In the rows, 128 means zero.
Rotation paths and how fast each direction turns (deg/step):
Each turn is a multiple of 5 degrees from 10 to 175, or 0.
Each row of a path follows its step; steps can be skipped.
Path 1:
step 1: [126 122 123 122 124 127 122 120 140 131 134 126 131 137 132 128 129 127
 131 132 130 123 140 122 125 125 127 133 122 138 122 124 128 126 124 122
 134 126 126 129 122 118 128 118 122 128 124 131 134 131 121 114 131 125
 131 117 132 126 129 134 130 127 127]
step 2: [133 134 126 121 129 123 134 129 118 126 125 136 135 125 128 121 124 129
 139 130 138 126 129 119 132 133 115 139 124 135 122 133 128 121 133 132
 136 124 127 126 131 136 119 125 132 120 121 128 125 125 124 127 125 129
 132 124 119 134 127 127 125 121 127]
step 4: [126 127 130 127 135 133 126 124 128 123 121 129 135 131 138 126 131 130
 133 130 123 118 128 122 121 129 125 127 130 130 128 115 130 129 126 118
 123 127 126 131 121 125 124 115 121 132 119 118 129 137 124 128 125 125
 139 116 120 133 134 133 127 126 135]
step 6: [135 123 129 130 130 128 121 142 135 129 140 128 138 125 130 124 128 128
 144 122 132 126 128 129 127 129 132 122 131 126 126 138 129 127 129 121
 119 125 127 122 132 124 121 126 125 131 124 119 141 122 126 137 132 123
 127 128 123 124 127 131 122 131 132]
step 10: [125 126 128 134 136 128 129 129 130 134 125 125 134 135 133 125 123 131
 127 126 134 124 130 127 133 116 110 140 127 130 118 132 124 129 131 123
 135 129 121 122 128 123 128 115 130 129 119 125 131 136 125 122 124 120
 131 127 120 127 129 127 135 123 121]
step 13: [128 126 131 134 137 125 129 129 138 128 134 129 139 130 132 124 128 136
 134 120 133 129 136 131 117 122 120 140 123 125 124 121 126 137 122 126
 128 127 129 129 130 119 122 124 129 135 128 122 132 129 125 133 131 121
 131 116 131 125 140 125 123 129 124]
step 14: [131 127 124 127 125 130 124 129 124 124 125 136 132 133 137 120 132 124
 147 129 121 136 119 122 127 131 130 126 128 135 131 131 134 126 138 124
 130 121 123 124 127 121 121 124 127 122 121 121 131 125 132 133 130 134
 129 126 117 129 139 128 119 125 127]
step 15: [130 123 126 131 127 121 125 132 127 133 129 134 125 120 131 123 125 132
 131 126 134 127 129 131 128 132 141 131 130 126 119 127 133 122 123 120
 127 119 118 128 127 118 118 131 133 128 134 126 130 124 112 130 121 118
 135 130 125 128 121 134 129 138 125]
step 16: [122 121 119 129 132 131 125 120 137 132 133 133 141 126 124 130 133 136
 136 127 129 120 130 133 129 119 126 126 129 131 128 125 125 131 130 125
 127 127 135 121 135 126 126 119 133 130 117 126 135 126 122 127 134 129
 129 112 124 130 128 142 131 129 125]
[127 128 127 127 129 128 130 125 130 127 129 128 128 127 129 128 130 127
 125 127 126 127 130 127 128 127 129 125 129 126 130 127 128 128 127 130
 127 126 129 127 126 128 127 130 129 129 128 128 127 130 128 130 128 129
 130 125 127 129 126 128 131 129 128] -> 90
[128 127 126 129 129 130 128 127 128 131 130 126 128 128 126 127 129 129
 127 128 130 127 130 130 128 127 127 126 127 127 127 125 126 129 130 126
 126 129 127 129 125 128 126 128 125 128 129 127 129 128 127 129 127 127
 127 129 128 127 126 129 126 128 128] -> 120
[128 126 128 127 129 130 130 129 131 129 127 129 130 130 128 128 128 128
 127 124 126 128 128 129 127 126 126 128 131 127 125 127 129 131 125 127
 128 128 128 126 128 129 130 128 127 128 128 128 128 128 127 126 128 129
 128 129 129 127 129 131 127 127 128] -> 115
[128 129 130 128 128 132 130 124 128 128 129 129 128 131 129 130 128 126
 129 131 126 128 129 130 127 128 127 129 128 129 129 127 127 127 127 127
 127 130 127 125 128 127 127 126 129 125 130 127 130 128 129 127 127 128
 128 128 129 129 128 126 128 130 127] -> 115
Path 2:
step 1: [126 122 132 119 132 129 123 117 125 135 125 126 121 126 124 136 128 118
 129 137 134 122 130 127 129 133 127 120 129 130 128 135 123 133 128 129
 130 133 140 120 125 122 128 116 131 130 138 129 129 123 126 126 127 132
 126 127 131 137 124 130 121 132 128]
step 2: [125 139 120 125 127 126 123 120 131 128 124 131 118 138 123 129 128 127
 125 127 135 130 130 129 135 125 132 133 129 142 128 131 127 127 124 126
 121 131 137 126 123 132 131 136 123 132 131 132 129 122 131 125 129 128
 127 121 135 139 124 130 127 130 132]
step 4: [133 120 131 130 123 127 119 119 138 128 126 130 131 128 123 126 135 126
 128 132 132 128 133 129 139 130 127 130 128 125 131 134 132 129 135 122
 121 123 134 129 118 130 129 127 136 123 132 135 127 127 128 131 137 119
 136 138 125 121 128 121 128 126 125]
step 5: [126 117 124 124 131 129 119 124 134 123 113 129 122 122 125 131 136 123
 133 124 127 135 123 127 130 131 127 132 116 121 124 133 133 129 129 130
 129 128 140 116 126 130 123 126 123 132 123 127 125 123 123 130 131 127
 127 123 129 131 128 130 121 123 123]
step 7: [126 138 118 125 123 127 126 127 136 134 125 128 130 141 125 123 134 131
 134 124 135 127 132 121 129 133 127 134 131 128 126 139 127 126 127 132
 127 130 127 135 131 130 128 131 128 128 126 140 129 132 128 132 134 125
 129 114 140 128 130 123 129 132 123]
step 10: [127 131 130 122 123 124 123 133 131 124 119 132 117 122 123 138 121 123
 125 127 131 128 131 126 126 130 132 124 119 124 122 122 134 121 128 135
 132 123 135 123 127 129 131 131 126 129 128 131 120 130 130 125 128 121
 127 115 136 131 138 134 127 128 123]
step 14: [130 128 127 128 130 123 137 114 133 123 118 129 123 131 119 139 132 124
 123 130 120 130 137 133 132 125 128 132 131 135 130 128 130 128 128 131
 119 120 135 127 124 124 136 127 126 127 128 136 124 126 132 124 131 120
 129 121 130 130 128 133 133 129 127]
step 15: [123 125 129 122 126 125 123 135 135 123 124 131 122 138 119 128 135 129
 140 128 131 133 134 133 121 123 127 129 133 125 121 117 131 125 123 127
 123 122 134 128 121 131 123 128 128 132 131 128 121 127 130 128 128 118
 130 121 129 127 140 125 125 130 121]
step 16: [123 120 139 127 132 129 125 122 133 135 121 129 129 127 135 123 130 136
 136 132 135 137 132 128 129 131 127 128 138 126 123 132 125 128 133 126
 132 134 139 128 124 133 128 122 129 126 129 138 131 128 127 125 138 124
 133 128 124 119 131 126 123 134 130]
[129 125 127 127 127 129 129 128 129 128 129 129 127 127 127 130 128 127
 130 130 126 125 126 127 127 131 130 126 128 126 126 126 128 129 127 127
 129 127 127 128 131 128 127 129 127 132 130 130 128 129 129 128 126 128
 126 127 128 128 130 128 128 127 127] -> 155
[128 127 130 126 127 128 128 129 129 128 129 130 129 129 128 127 131 126
 129 126 131 127 127 129 128 128 127 128 129 128 128 128 128 130 127 126
 128 127 129 129 128 126 127 125 129 128 126 128 130 129 125 128 127 128
 130 129 129 126 129 126 129 127 127] -> 95
[129 130 127 129 129 129 128 131 132 126 129 129 128 128 125 126 129 128
 127 125 128 128 126 128 128 128 130 127 126 129 127 129 128 128 129 130
 125 127 128 128 128 130 126 127 127 128 127 127 129 127 129 126 129 129
 128 126 129 130 129 126 128 130 126] -> 145
[128 127 131 129 128 128 127 129 129 127 127 127 130 127 127 129 130 129
 124 128 126 127 129 129 131 130 128 128 127 129 127 128 130 131 126 129
 128 127 128 127 129 125 126 128 129 127 129 127 127 126 129 131 127 127
 128 127 129 127 126 128 129 128 127] -> 80
Path 3:
step 1: [134 140 122 123 131 133 137 123 123 138 134 136 132 124 122 124 114 121
 144 125 128 135 129 127 130 128 135 126 123 131 124 129 125 132 131 129
 126 124 131 123 136 123 125 121 132 134 134 121 127 122 128 117 130 123
 134 126 120 134 127 126 123 128 134]
step 4: [114 130 126 131 127 123 130 130 135 125 133 118 136 122 133 131 121 136
 132 130 133 130 127 122 127 133 129 129 132 124 129 132 127 127 129 117
 139 131 140 142 120 124 120 131 131 121 117 131 122 124 120 124 130 132
 129 120 135 134 130 133 125 127 127]
step 5: [129 133 124 116 133 124 132 131 129 125 128 132 124 129 132 129 125 127
 127 135 135 130 131 128 133 131 130 133 126 140 128 123 133 135 127 117
 138 125 118 121 126 124 119 122 133 125 135 131 129 134 118 126 139 134
 138 127 138 124 131 134 114 124 128]
step 8: [127 128 135 125 123 126 125 133 129 115 136 126 131 117 127 122 127 135
 132 130 128 132 124 127 128 125 124 129 124 131 137 131 121 133 123 135
 113 130 134 134 128 139 134 123 121 131 122 138 125 140 113 123 123 132
 130 123 131 133 125 126 131 122 125]
step 11: [125 135 140 126 116 128 125 130 124 124 129 133 122 129 127 120 119 122
 121 118 118 132 122 129 132 121 127 137 125 135 133 122 134 128 136 112
 128 130 123 129 132 121 129 126 130 118 129 132 132 131 144 128 133 127
 129 130 121 124 130 125 129 126 135]
step 12: [126 134 131 126 126 127 123 126 130 134 142 123 134 133 130 128 129 119
 125 127 119 120 118 133 133 124 132 134 131 125 135 120 117 135 130 131
 136 125 134 125 126 130 136 134 120 123 127 132 118 137 133 124 125 135
 130 124 130 131 138 118 132 128 119]
step 14: [128 113 125 123 123 128 135 125 127 131 124 127 116 124 121 126 132 136
 128 133 130 133 127 116 129 135 123 129 122 126 136 131 123 122 132 127
 124 129 131 136 114 127 122 119 128 132 129 121 138 132 129 138 129 130
 134 136 139 128 120 123 132 124 125]
step 15: [134 129 126 127 121 121 133 119 129 120 123 125 123 133 115 128 140 122
 120 118 130 130 131 132 119 134 122 135 132 131 128 122 131 132 130 128
 121 130 131 131 126 125 122 130 137 117 131 130 130 121 129 146 123 128
 131 127 128 128 132 130 120 120 126]
step 16: [122 128 122 124 130 121 125 123 121 124 123 143 122 134 131 128 131 126
 128 123 131 121 124 139 112 122 121 130 128 125 129 131 132 136 129 131
 133 130 138 130 134 128 139 124 132 118 125 134 123 129 127 123 132 135
 121 113 118 127 128 123 127 127 129]
[129 129 127 129 127 128 128 128 130 130 128 126 128 128 129 127 128 128
 130 131 127 130 127 129 126 128 127 129 125 127 129 127 129 127 125 128
 129 130 127 130 129 130 129 127 129 130 128 129 128 129 126 130 127 127
 127 130 130 130 130 127 131 130 128] -> 70
[129 128 130 128 129 128 129 129 127 128 130 128 128 130 128 126 127 130
 127 127 126 127 127 127 127 127 128 130 129 126 129 128 127 124 128 129
 127 127 128 128 128 128 130 132 128 130 130 128 127 128 125 125 128 127
 129 130 127 127 127 127 128 128 126] -> 70
[128 128 127 126 130 128 130 127 128 131 125 128 125 125 126 128 130 128
 127 131 126 129 127 128 130 127 130 127 130 127 129 128 128 129 128 129
 129 127 125 129 128 126 128 128 128 131 129 129 128 127 128 126 129 128
 128 128 129 129 126 129 128 127 131] -> 90
Path 4:
step 0: [122 123 137 125 127 125 133 124 135 129 133 131 129 121 121 127 116 132
 129 118 132 120 126 121 124 128 141 137 135 124 132 125 124 134 133 129
 126 128 120 133 128 120 115 122 126 126 130 125 122 131 128 117 127 125
 122 129 128 125 134 124 128 123 135]
step 2: [126 132 124 129 119 130 136 124 131 122 128 138 124 127 125 123 130 121
 122 120 127 134 125 122 130 135 129 130 124 121 127 123 127 138 135 125
 128 120 121 126 128 130 120 133 124 126 130 129 128 128 130 136 114 129
 118 118 133 124 128 126 128 119 119]
step 5: [130 120 132 134 138 120 141 122 123 122 132 129 117 128 128 130 124 121
 132 128 129 126 124 118 136 132 129 125 129 121 123 133 130 131 125 134
 128 132 135 125 119 132 127 122 133 131 129 128 127 120 134 127 132 124
 125 115 125 128 131 132 131 119 125]
step 6: [125 123 126 128 121 127 131 129 126 131 124 124 127 130 138 139 123 117
 128 133 124 126 126 115 127 135 141 123 125 135 131 129 135 131 132 126
 127 126 125 130 129 123 130 118 136 129 128 135 121 123 137 124 136 117
 129 125 129 125 138 126 125 121 129]
step 7: [127 132 128 140 136 120 131 125 129 124 123 125 140 132 124 128 128 124
 123 135 127 134 118 123 126 139 134 131 120 131 134 130 140 131 128 124
 133 134 126 129 130 129 124 130 141 135 137 134 121 125 125 135 136 128
 124 125 133 131 129 124 124 127 122]
step 9: [119 125 136 132 128 128 129 126 130 133 139 129 137 125 120 125 120 128
 124 129 131 121 121 129 126 127 136 129 123 136 139 133 117 129 126 127
 127 115 131 124 129 126 126 130 134 137 140 129 130 122 126 121 127 126
 130 132 122 118 129 121 130 125 131]
step 11: [124 128 126 136 126 144 132 122 121 132 133 124 118 122 127 119 121 127
 129 120 130 128 122 126 134 139 128 126 129 128 134 129 123 129 134 132
 129 127 122 132 124 133 118 126 122 129 133 121 131 135 135 131 132 121
 120 125 128 122 133 126 123 119 123]
step 12: [133 133 132 127 121 131 133 130 124 133 124 129 131 123 124 126 118 133
 123 134 126 126 124 122 126 139 138 131 124 122 124 119 118 132 129 123
 123 126 126 132 132 126 118 135 125 125 133 125 128 134 134 122 137 120
 129 128 140 127 136 128 135 131 120]
step 15: [121 125 133 135 125 121 136 123 127 133 119 126 130 132 128 135 132 131
 122 129 126 123 121 121 133 135 129 124 124 122 134 129 139 133 124 117
 125 126 127 119 129 130 129 127 137 129 134 131 131 126 125 135 132 118
 141 129 126 127 130 119 129 122 123]
[130 127 131 129 128 128 128 126 127 130 128 127 127 129 129 127 130 130
 129 128 131 129 130 129 132 126 128 128 127 128 127 128 127 128 129 129
 127 129 129 130 127 128 127 128 127 131 127 128 127 126 130 128 129 127
 129 129 127 126 131 128 128 127 128] -> 60
[129 129 129 128 128 129 126 130 128 128 125 127 129 126 129 129 129 130
 129 128 127 130 128 127 130 130 127 128 128 126 130 128 129 125 127 126
 129 130 125 129 129 128 125 129 127 129 132 127 126 131 128 129 129 126
 127 128 128 128 127 128 128 129 128] -> 85
[128 129 129 126 128 128 128 125 130 129 129 128 126 129 126 130 129 127
 128 129 130 126 126 129 127 126 129 128 127 127 129 129 129 127 128 127
 131 130 127 129 130 127 129 129 128 129 129 130 128 129 128 125 127 129
 126 131 127 125 127 128 125 129 127] -> 40
Path 5:
step 0: [122 124 131 132 132 132 132 122 122 131 131 122 123 128 129 126 123 126
 125 122 136 127 119 133 146 130 128 131 133 120 133 128 124 126 126 136
 123 129 141 130 120 131 122 124 132 123 126 124 132 137 129 138 123 133
 126 126 133 132 130 128 125 124 135]
step 2: [134 126 133 131 136 134 127 126 127 132 122 131 126 126 132 127 133 123
 131 127 131 131 122 126 137 124 122 139 126 125 130 122 129 128 130 131
 121 135 120 128 118 131 134 140 121 119 124 126 126 143 133 126 130 137
 135 128 132 131 122 131 128 134 131]
step 4: [129 123 129 121 139 127 136 114 121 123 125 135 117 132 133 123 127 133
 136 130 128 126 124 125 140 124 122 126 119 129 129 133 129 131 140 126
 125 135 123 133 127 124 134 119 124 124 124 129 130 133 130 133 133 128
 125 131 133 130 133 123 132 131 127]
step 5: [141 124 139 133 137 134 132 130 131 125 122 124 135 128 130 118 127 122
 137 122 126 131 118 124 139 124 123 134 123 119 125 128 126 120 125 133
 123 126 126 122 124 132 131 128 128 130 127 135 128 129 124 137 136 132
 129 133 133 126 131 130 126 133 132]
step 9: [129 131 118 127 134 136 129 117 119 133 127 131 135 131 126 127 130 122
 137 130 122 119 128 131 139 131 128 126 129 122 132 128 127 123 133 128
 127 120 136 130 124 129 140 131 123 130 119 127 126 142 126 133 123 129
 129 134 135 130 122 127 125 126 131]
step 10: [141 128 127 121 124 139 130 127 122 127 131 125 130 129 139 133 135 139
 133 121 128 133 126 129 136 125 124 122 126 125 129 126 125 120 130 127
 120 126 126 125 135 129 143 125 129 124 138 124 131 133 127 131 135 132
 127 131 128 135 125 123 134 131 127]
step 11: [139 117 131 125 134 128 122 125 126 127 130 131 134 125 129 119 130 131
 127 122 129 126 121 129 132 134 125 127 126 127 121 128 126 133 134 126
 126 128 137 129 128 130 129 123 127 124 121 116 131 146 128 123 133 138
 125 132 129 130 133 124 124 132 138]
step 12: [129 131 126 137 129 138 133 122 119 139 128 132 137 128 132 116 129 128
 134 126 122 126 119 126 131 127 126 128 121 126 118 137 129 127 123 125
 123 121 134 132 134 123 136 122 134 127 130 126 131 133 126 140 128 124
 126 134 130 129 123 133 129 122 130]
step 16: [129 130 137 138 136 127 130 116 124 124 131 126 125 129 133 128 134 127
 127 122 121 124 123 131 136 125 131 130 134 123 130 125 131 119 127 137
 114 133 133 127 126 123 135 126 128 120 127 121 129 133 123 131 131 127
 130 130 121 135 124 121 116 129 131]
[127 130 128 128 126 127 128 129 129 130 127 128 130 126 130 126 128 126
 129 128 129 127 125 127 125 128 128 128 128 127 129 128 126 128 130 127
 127 127 129 127 125 128 128 132 129 128 126 128 127 129 129 129 131 128
 126 128 128 127 126 129 129 125 127] -> 115
[126 127 128 128 127 127 128 125 127 131 130 126 130 125 128 129 127 128
 129 129 126 127 130 127 128 127 126 130 127 128 129 129 126 128 128 128
 131 130 128 128 128 131 129 127 130 127 129 127 130 128 127 130 126 128
 128 128 129 128 127 128 126 128 127] -> 120
[129 127 128 128 127 127 127 128 128 126 132 126 128 129 127 128 129 126
 128 128 128 128 128 126 126 128 131 128 128 126 130 129 130 129 127 128
 131 127 131 129 128 128 126 127 125 127 127 126 130 128 129 128 129 127
 126 128 129 129 129 128 125 128 130] -> 135
